In the rows, 128 means zero.
Rotation paths and how fast each direction turns (deg/step)
Each turn is a multiple of 5 degrees from 10 to 175, or 0.
Each row of a path follows its step; steps can be skipped.
Rotation 1:
step 2: [134 128 120 127 137 131 124 133 129 119 136 132 123 129 130 128 136 124
 129 127 131 129 120 118 128 123 130 130 131 111 123 133 134 132 134 126
 131 119 121 119 131 130 131 130 126 134 122]
step 8: [130 120 132 120 142 127 123 125 126 128 136 132 123 116 128 138 124 128
 121 123 137 127 123 128 130 132 137 126 121 124 126 127 132 129 133 129
 132 117 126 126 132 121 129 123 126 126 121]
step 10: [119 130 129 127 129 131 120 134 124 125 130 117 125 127 136 119 123 123
 123 121 124 125 128 132 124 126 127 127 130 133 126 131 123 129 139 131
 121 132 131 126 125 124 136 142 115 120 128]
step 11: [133 125 119 136 136 127 129 129 126 121 121 120 121 128 131 130 128 127
 131 136 136 132 127 119 134 132 140 119 119 137 130 129 119 131 129 130
 138 131 127 122 128 124 131 127 131 125 123]
step 13: [121 130 132 132 124 133 124 129 120 133 124 126 126 127 132 129 132 125
 125 121 133 130 139 134 133 126 126 129 114 121 125 131 124 123 131 126
 124 140 130 143 135 131 136 131 128 134 124]
step 15: [128 137 119 116 132 135 120 121 128 125 125 125 123 135 132 126 130 121
 132 139 126 126 123 116 126 116 131 128 125 120 126 132 129 133 123 124
 129 124 133 130 127 125 128 126 127 137 132]
step 16: [125 132 132 135 129 128 116 131 119 136 141 118 126 129 127 118 125 125
 135 122 127 129 131 131 128 120 126 123 129 122 130 120 126 126 128 138
 127 129 126 119 128 130 131 138 132 132 120]
step 20: [132 131 124 130 139 138 134 124 128 128 130 123 128 117 137 132 124 137
 125 116 133 126 131 123 123 133 132 130 135 119 125 132 124 133 129 130
 126 136 132 117 128 129 121 133 125 129 123]
[127 126 128 128 128 124 131 128 127 128 128 127 130 128 129 127 128 126
 127 131 126 130 129 126 128 128 128 128 128 131 127 128 128 126 129 129
 128 132 129 125 130 129 130 129 128 127 128]	55
[129 129 130 127 129 126 126 125 127 126 131 126 130 127 126 129 129 128
 126 128 129 128 129 131 129 128 128 126 125 129 126 128 127 130 128 129
 130 129 130 130 129 127 131 129 128 130 126]	140
[129 128 128 130 128 128 128 125 129 128 127 127 126 128 127 128 130 127
 130 124 127 129 130 132 128 126 131 128 128 128 129 128 127 127 131 128
 127 126 128 127 129 130 132 129 128 126 128]	120
[129 130 129 129 130 126 128 127 128 130 130 127 129 130 129 128 127 129
 126 125 127 129 125 128 127 131 127 129 129 127 128 126 129 126 126 127
 127 127 130 126 125 126 128 129 126 126 124]	175
Rotation 2:
step 5: [121 129 140 131 130 121 120 126 135 126 128 130 132 121 133 127 130 126
 129 132 124 128 130 123 130 117 122 128 126 125 134 131 143 129 131 123
 130 130 127 134 131 125 135 124 124 128 132]
step 6: [121 126 128 136 133 136 121 131 129 121 131 127 132 121 127 131 128 122
 134 126 119 133 120 125 126 123 125 124 129 123 122 122 131 127 120 126
 124 127 130 129 124 132 119 129 121 131 134]
step 7: [132 128 125 134 126 121 136 131 124 123 124 130 132 135 128 126 129 124
 134 126 123 136 131 124 126 126 117 128 133 126 124 127 133 132 134 126
 128 133 125 115 123 125 121 124 124 136 132]
step 12: [122 133 125 123 128 140 129 127 125 140 121 131 127 130 123 128 127 129
 126 130 129 136 129 125 123 125 127 134 130 119 131 126 133 131 120 127
 121 136 123 135 130 130 126 134 130 131 121]
step 24: [127 133 124 128 124 135 125 119 130 131 128 129 127 131 124 126 125 124
 130 125 125 134 130 134 126 126 127 131 127 118 130 133 130 140 128 126
 123 132 120 121 131 119 127 128 120 129 141]
step 26: [131 127 123 127 131 128 130 133 130 126 122 130 116 125 122 127 126 124
 132 136 121 137 136 129 121 124 128 136 127 133 128 124 130 129 124 119
 127 125 134 134 134 123 128 126 136 132 131]
step 27: [132 123 128 126 133 128 121 123 130 124 121 126 128 122 126 127 124 133
 140 130 124 138 132 133 123 132 123 127 126 132 137 131 131 122 137 120
 127 131 125 128 126 137 127 133 126 125 122]
step 29: [130 131 121 122 132 131 137 129 125 134 128 133 131 131 131 133 130 130
 132 133 122 133 117 128 128 130 127 123 132 125 131 122 126 120 120 130
 124 138 127 124 122 136 125 124 136 127 130]
[128 128 128 131 127 128 128 128 130 124 128 130 129 129 131 127 130 127
 127 126 127 125 130 125 127 130 128 127 128 126 126 128 130 129 128 129
 127 127 128 129 129 129 128 127 124 131 130]	25
[128 129 130 128 130 128 126 125 128 127 126 129 127 127 129 127 124 127
 129 130 131 129 127 129 129 126 127 128 130 126 127 129 126 128 128 129
 127 123 125 130 126 129 129 128 127 129 128]	100
[123 127 130 125 128 130 129 128 132 127 126 129 128 128 129 127 127 128
 123 126 128 127 127 127 127 127 128 127 131 127 128 127 128 127 128 126
 129 129 127 129 129 127 127 128 128 125 128]	110
[129 126 130 128 129 127 129 126 127 125 126 127 130 128 128 129 128 129
 129 127 130 128 129 126 129 129 131 125 128 127 131 129 128 124 125 127
 127 130 128 126 125 130 128 128 129 128 127]	175
Rotation 3:
step 1: [125 132 133 126 135 132 130 127 126 119 124 129 138 128 129 126 125 121
 129 123 112 126 131 130 136 131 134 132 128 128 135 141 130 132 130 136
 127 134 124 126 120 136 122 127 123 121 131]
step 8: [130 141 119 128 134 122 125 137 123 131 123 130 127 119 122 121 131 131
 129 114 131 133 126 128 124 130 134 133 124 137 129 132 127 131 135 127
 134 124 119 124 125 129 132 123 125 121 122]
step 10: [126 126 140 128 134 124 136 128 129 122 117 128 129 132 131 129 133 128
 126 135 116 118 128 133 130 139 134 130 133 124 118 129 126 127 130 134
 118 126 119 126 129 129 130 129 126 136 125]
step 14: [126 132 128 133 121 127 128 128 131 114 125 134 123 136 128 120 118 131
 119 131 126 130 124 127 115 125 127 129 124 124 121 131 130 124 129 121
 138 131 135 128 131 132 136 129 117 129 126]
step 20: [134 133 121 131 130 138 122 134 130 136 132 138 130 129 135 131 117 128
 130 126 122 136 130 132 118 125 131 121 135 135 124 127 130 136 133 123
 119 130 129 125 124 126 125 121 126 122 130]
step 22: [122 125 125 132 133 131 126 116 127 121 135 129 126 123 130 130 129 123
 124 134 118 124 122 120 129 131 136 132 132 118 121 118 138 121 128 129
 132 125 134 131 134 134 127 134 124 130 124]
step 24: [130 123 116 120 128 122 124 137 127 140 123 125 138 129 127 124 128 124
 123 127 131 128 121 129 141 125 133 130 124 132 133 126 128 133 122 123
 137 128 127 134 126 124 120 134 124 121 132]
step 27: [121 130 134 118 122 128 121 136 125 124 136 137 131 127 132 132 129 130
 123 119 128 121 130 125 125 134 127 133 133 131 137 120 129 140 123 124
 119 132 122 131 125 125 136 128 128 130 128]
[129 130 128 128 129 125 129 128 129 128 128 130 126 128 130 131 124 127
 129 130 131 131 126 126 128 128 125 128 126 129 128 129 128 126 127 128
 126 130 128 125 129 128 128 127 127 125 130]	125
[126 130 126 129 129 128 128 128 125 128 128 125 128 128 128 128 127 127
 126 128 129 130 125 126 129 128 131 127 123 127 127 130 130 126 129 129
 131 129 128 131 127 128 129 129 129 128 126]	45
[126 129 129 131 128 127 126 127 128 132 126 128 129 128 129 128 125 128
 130 127 130 129 127 130 129 129 128 127 131 126 127 127 126 129 125 129
 131 127 129 128 125 127 128 126 128 129 126]	85
[129 129 128 130 129 129 127 127 127 125 127 126 126 128 129 128 128 127
 127 129 130 128 129 127 130 126 131 124 130 127 128 129 131 128 127 126
 125 126 129 128 127 126 128 128 125 129 131]	40
Rotation 4:
step 2: [122 130 126 127 123 133 124 130 143 130 129 121 120 122 128 130 128 130
 131 129 124 125 132 137 122 137 135 131 119 128 130 136 123 121 136 132
 134 135 125 119 126 126 134 136 129 135 124]
step 4: [131 128 131 123 124 129 121 130 135 126 124 138 126 126 136 128 129 132
 139 121 131 141 131 119 139 125 130 123 122 125 130 135 118 131 130 128
 123 134 133 119 123 134 123 134 124 133 131]
step 9: [122 130 125 121 123 127 120 133 126 122 125 127 117 128 126 127 125 128
 137 113 128 140 135 136 127 130 134 129 136 132 122 126 123 122 128 124
 128 126 136 122 122 133 127 127 120 124 127]
step 15: [128 119 122 126 126 130 123 133 134 124 130 136 121 133 118 133 123 135
 138 119 123 128 139 131 126 133 129 129 121 124 133 129 134 131 128 126
 123 123 131 113 120 127 134 127 125 129 130]
step 22: [124 132 120 132 131 129 116 127 118 134 131 124 136 135 132 133 127 129
 136 120 129 134 126 128 128 126 136 133 127 119 126 126 123 134 123 137
 126 132 136 118 129 134 128 130 119 126 139]
step 26: [126 131 128 135 130 133 130 135 128 112 130 127 130 124 123 123 129 131
 138 113 121 133 130 123 125 124 131 126 125 121 132 121 124 121 133 133
 129 130 131 117 132 121 122 134 130 130 130]
step 27: [130 118 125 130 130 125 118 132 130 125 131 119 127 134 124 123 123 127
 136 119 124 134 136 132 120 124 127 132 124 115 120 128 127 130 124 131
 130 136 127 127 125 138 122 135 135 124 126]
step 29: [131 120 132 136 126 132 131 123 124 124 130 129 136 121 138 132 128 130
 127 123 122 131 132 131 130 131 136 124 120 115 126 132 115 128 127 133
 141 128 122 133 124 124 127 127 121 125 129]
[129 129 129 129 128 128 130 128 126 124 128 127 128 128 130 129 127 127
 129 126 129 126 129 129 126 128 129 126 132 127 127 128 127 128 126 125
 129 129 126 129 127 131 131 126 128 128 125]	35
[127 127 126 128 131 130 126 129 126 128 126 127 128 126 130 131 128 129
 125 123 129 128 128 129 130 127 127 128 130 130 129 129 127 131 128 130
 127 126 128 129 129 127 130 129 129 128 128]	115
[127 123 130 129 128 128 128 126 132 130 128 127 127 128 127 127 127 128
 127 127 126 131 129 129 130 128 126 128 128 127 126 128 128 129 128 127
 130 127 127 130 124 129 130 126 128 129 128]	175
[129 130 128 129 129 128 130 129 129 131 126 128 130 130 129 127 127 130
 127 129 129 128 126 129 127 128 126 127 127 127 129 131 129 126 130 129
 125 128 127 126 128 130 132 127 125 130 127]	20
[124 128 125 129 130 128 128 128 131 130 129 128 130 129 128 128 130 126
 131 126 127 128 127 128 126 132 128 129 131 127 126 129 129 130 129 126
 126 128 127 128 129 126 128 130 130 127 126]	85
Rotation 5:
step 5: [119 132 123 128 133 132 128 136 125 130 132 137 125 135 143 128 128 132
 128 124 130 132 126 133 126 121 133 126 131 126 132 129 121 138 133 124
 129 130 134 117 130 134 128 140 126 121 133]
step 9: [124 128 127 121 131 121 124 129 131 124 121 130 136 125 133 137 123 127
 124 126 125 121 119 128 131 117 129 135 130 131 119 118 126 129 119 132
 129 123 137 129 120 120 122 128 135 127 131]
step 10: [118 133 120 119 138 124 129 122 125 125 124 127 125 119 137 125 130 131
 119 132 132 129 127 132 129 122 124 120 133 122 132 134 127 129 128 127
 136 131 129 130 122 125 123 138 123 127 139]
step 11: [122 126 129 129 129 133 129 131 126 129 127 135 130 136 136 130 125 130
 120 122 131 118 129 132 124 131 132 130 131 120 126 130 118 135 134 124
 134 121 137 116 132 132 125 136 127 118 133]
step 14: [129 126 128 128 131 135 136 127 127 124 126 130 130 130 134 132 129 130
 117 123 127 117 124 135 134 129 126 131 128 126 125 120 117 137 129 124
 132 119 135 122 126 133 129 126 139 117 124]
step 19: [128 132 129 131 127 130 135 132 120 130 126 131 116 125 125 131 125 134
 115 134 127 117 130 129 133 127 117 128 122 125 132 129 128 130 129 124
 132 128 133 137 122 138 129 133 128 118 136]
step 21: [123 133 127 122 133 130 127 132 133 133 128 129 125 120 138 129 120 123
 132 127 121 130 122 131 140 117 122 129 127 121 128 126 124 137 128 137
 121 127 127 131 119 122 123 129 133 128 138]
step 22: [125 130 125 128 134 129 133 125 119 121 125 131 125 125 130 139 117 137
 121 130 126 116 133 131 122 123 121 124 121 122 140 127 128 128 126 130
 131 123 134 131 125 128 122 135 125 123 135]
[126 128 124 128 129 129 128 129 127 130 129 126 126 129 131 124 130 123
 129 126 131 130 128 128 129 126 127 127 129 128 129 129 129 128 127 128
 127 128 127 130 129 128 127 127 127 130 128]	135
[130 125 130 128 129 128 129 130 128 125 128 126 129 129 129 126 129 128
 129 127 127 131 129 129 127 128 129 131 129 124 127 128 127 131 127 127
 127 126 126 130 129 129 130 130 129 128 129]	115
[129 127 128 130 127 127 126 127 128 130 129 128 128 126 126 128 129 124
 129 126 128 126 130 128 128 130 126 129 128 126 124 130 131 127 130 125
 128 126 130 128 128 129 129 130 126 126 130]	90
[130 130 129 130 129 129 130 129 127 129 127 125 129 125 125 129 130 126
 128 128 127 129 128 132 130 126 126 130 128 129 127 125 125 127 128 128
 128 129 129 128 126 129 126 128 130 129 125]	60
[129 128 127 130 130 129 130 129 128 128 126 127 128 133 128 128 126 130
 127 127 129 126 131 130 126 127 127 128 131 131 129 128 130 126 129 128
 125 126 129 128 129 129 127 127 130 126 129]	130
Rotation 6:
step 1: [129 125 130 132 126 142 123 123 134 130 127 127 132 127 122 130 120 132
 121 128 120 131 138 117 122 124 120 126 124 128 125 115 139 135 125 130
 131 135 130 125 134 120 123 122 131 122 129]
step 2: [130 120 119 116 131 124 132 122 127 131 134 125 124 120 132 125 131 130
 131 118 125 133 133 132 128 133 129 122 136 124 122 123 128 131 128 129
 117 124 122 125 135 130 123 114 121 126 137]
step 5: [135 133 125 118 134 128 133 129 117 126 136 128 125 130 125 126 128 138
 136 136 131 123 137 136 119 129 128 134 129 129 124 127 127 129 118 128
 124 133 131 121 127 139 115 129 128 124 129]
step 12: [122 127 125 125 129 136 120 131 132 131 127 122 125 131 127 127 120 133
 128 132 123 130 124 116 125 136 127 119 118 132 142 134 139 135 128 119
 137 135 127 127 132 123 125 130 131 122 128]
step 15: [124 122 128 138 123 131 124 133 124 124 122 131 148 120 127 138 119 135
 127 137 128 132 125 123 136 125 125 126 128 126 131 137 125 132 125 124
 125 134 125 128 137 128 131 129 130 126 123]
step 17: [134 137 121 115 128 124 123 128 122 126 137 123 132 129 124 121 133 122
 127 130 137 132 133 134 118 117 127 128 115 132 122 131 134 128 126 134
 132 126 124 126 132 129 128 119 128 125 128]
step 23: [119 124 126 122 124 127 124 125 126 131 126 125 120 123 131 133 121 125
 141 131 126 120 132 133 127 131 125 124 118 129 138 133 131 125 126 112
 143 125 130 129 124 129 126 120 124 127 129]
step 25: [122 134 128 136 132 116 140 126 130 131 126 136 121 133 121 114 125 125
 132 129 137 129 128 132 129 127 127 130 137 128 128 127 125 133 134 134
 119 127 134 119 130 116 130 127 129 130 130]
[127 127 131 129 127 130 127 130 127 127 125 128 127 125 130 129 129 129
 127 130 131 127 129 131 131 129 128 127 127 127 131 128 127 129 129 129
 127 127 125 129 126 126 130 129 125 128 126]	95
[127 129 130 128 129 126 127 128 129 130 126 125 126 128 129 129 128 127
 130 129 129 129 131 128 126 127 131 131 129 129 129 129 126 126 127 127
 128 127 131 130 124 130 126 128 127 128 127]	25
[125 129 130 125 129 128 126 125 124 126 131 130 128 130 130 131 128 125
 128 129 128 128 129 128 127 126 128 126 128 128 130 132 128 130 131 128
 128 129 129 130 128 128 128 127 128 128 128]	125
Rotation 7:
step 0: [133 122 125 133 135 134 125 127 122 128 129 125 124 121 123 118 127 124
 130 134 129 131 122 136 126 136 124 120 123 127 130 126 133 129 132 138
 129 124 123 123 126 130 135 124 142 118 126]
step 6: [130 132 128 136 143 129 118 124 130 129 129 128 119 124 134 120 128 121
 127 131 116 132 126 125 131 129 131 123 123 125 123 130 121 119 131 137
 128 129 125 132 136 122 125 134 129 128 125]
step 9: [130 126 137 128 133 132 120 122 127 126 121 124 126 118 132 115 124 132
 131 124 124 131 121 133 130 127 134 131 128 116 132 119 128 134 131 135
 122 130 122 129 134 121 127 125 131 134 134]
step 13: [134 128 127 136 129 125 118 129 129 125 121 126 123 117 128 120 127 135
 137 131 124 129 137 129 120 130 134 123 132 120 135 126 135 128 129 132
 127 115 127 125 133 122 134 132 132 129 133]
step 18: [132 124 129 137 135 126 126 133 133 117 117 127 127 121 131 116 119 122
 134 136 125 128 121 129 124 133 127 126 125 129 131 125 122 126 127 125
 130 121 128 131 137 125 131 137 129 129 119]
step 20: [128 116 134 136 136 128 111 126 135 129 123 125 121 121 131 120 121 121
 130 129 128 124 123 128 127 132 127 128 124 125 127 131 119 126 126 125
 119 131 124 127 124 124 134 125 136 127 127]
step 27: [131 119 130 132 134 134 124 131 131 127 131 131 121 118 124 120 131 138
 127 128 134 133 130 130 132 133 129 118 130 126 133 129 128 130 141 137
 128 124 131 134 131 128 136 135 138 126 126]
step 29: [137 122 120 127 130 131 120 134 128 123 127 124 127 124 135 117 121 130
 132 137 130 130 128 126 124 136 136 126 132 122 128 128 125 130 137 139
 125 128 129 128 129 118 128 139 126 123 131]
[129 131 126 126 128 130 130 127 126 129 130 127 128 128 129 127 126 129
 127 127 128 129 126 127 130 128 129 129 130 127 126 125 128 129 130 129
 128 131 126 130 129 124 129 130 126 130 127]	145
[130 129 129 131 132 132 128 128 126 129 128 129 126 129 127 129 131 130
 127 127 131 129 128 126 128 127 129 125 126 128 125 127 128 126 128 127
 127 127 130 128 128 129 128 128 127 128 125]	70
[130 129 128 128 129 128 128 131 127 126 127 129 129 129 129 129 128 127
 128 129 125 127 128 127 128 126 133 128 129 126 126 130 127 127 125 129
 129 128 128 126 132 128 127 130 126 126 130]	95
[128 129 128 128 128 127 130 128 127 128 130 129 128 127 125 128 129 127
 127 126 126 128 130 126 129 126 130 128 130 129 130 126 126 127 127 131
 130 127 127 127 126 127 132 126 131 126 126]	130
[131 125 128 126 127 127 128 128 130 125 131 131 128 130 130 127 129 130
 127 129 126 127 127 126 129 129 126 128 127 129 125 130 127 127 129 130
 128 128 130 130 127 127 128 129 128 128 126]	170
Rotation 8:
step 3: [128 130 124 132 132 137 125 134 128 134 137 131 133 125 127 129 126 121
 124 127 132 112 130 128 125 123 137 120 136 120 131 125 130 119 138 140
 129 131 128 134 126 126 124 127 132 135 124]
step 4: [132 137 138 128 124 129 118 126 128 125 127 119 134 123 120 121 128 129
 114 125 130 119 130 126 126 131 127 130 129 123 126 122 133 124 134 121
 128 120 136 134 125 132 129 135 132 125 141]
step 6: [125 120 122 133 130 132 121 125 129 141 130 124 132 129 130 131 129 127
 127 124 126 130 121 120 130 124 129 140 119 124 126 120 127 127 131 125
 140 126 126 124 129 132 127 134 111 118 132]
step 8: [118 119 134 137 126 129 126 126 137 129 127 133 129 127 126 135 140 127
 132 131 122 127 120 141 134 131 126 127 128 121 135 125 124 137 137 126
 123 128 124 132 135 130 134 117 127 127 128]
step 13: [125 132 134 121 132 120 136 122 128 124 128 126 128 124 131 142 132 123
 126 135 130 134 132 115 134 130 131 129 121 125 126 127 130 131 128 136
 130 126 139 131 137 131 132 129 124 141 134]
step 22: [120 127 127 131 132 124 117 118 128 123 120 131 130 126 120 123 120 120
 121 127 124 128 125 129 128 131 132 125 131 132 123 128 124 132 140 124
 116 117 133 129 125 130 123 132 123 129 141]
step 24: [131 124 120 125 134 140 127 125 128 140 125 132 129 130 126 128 134 122
 124 132 127 116 128 113 126 130 130 134 121 122 127 128 125 130 128 128
 130 119 123 140 137 126 133 130 123 126 131]
step 27: [139 128 134 134 132 116 125 125 128 126 123 111 135 121 134 123 129 133
 128 128 133 130 125 125 135 129 127 136 125 141 129 124 129 131 132 131
 133 133 120 135 126 129 132 127 120 128 131]
[128 131 125 129 129 129 125 130 131 127 128 129 129 129 129 129 128 127
 130 128 125 126 128 130 129 125 126 125 126 126 131 129 128 127 126 127
 129 129 128 129 128 129 129 127 126 129 128]	160
[131 130 129 130 129 131 127 128 124 128 127 127 126 125 131 129 130 127
 129 125 129 126 128 129 127 128 126 128 129 128 127 130 130 128 129 129
 128 130 128 129 125 128 129 126 129 129 128]	45
[126 128 132 129 129 127 127 126 127 126 128 130 127 127 127 126 126 128
 127 126 129 128 126 132 127 129 126 124 128 128 129 127 129 128 127 125
 128 128 127 129 130 128 128 127 131 126 130]	100
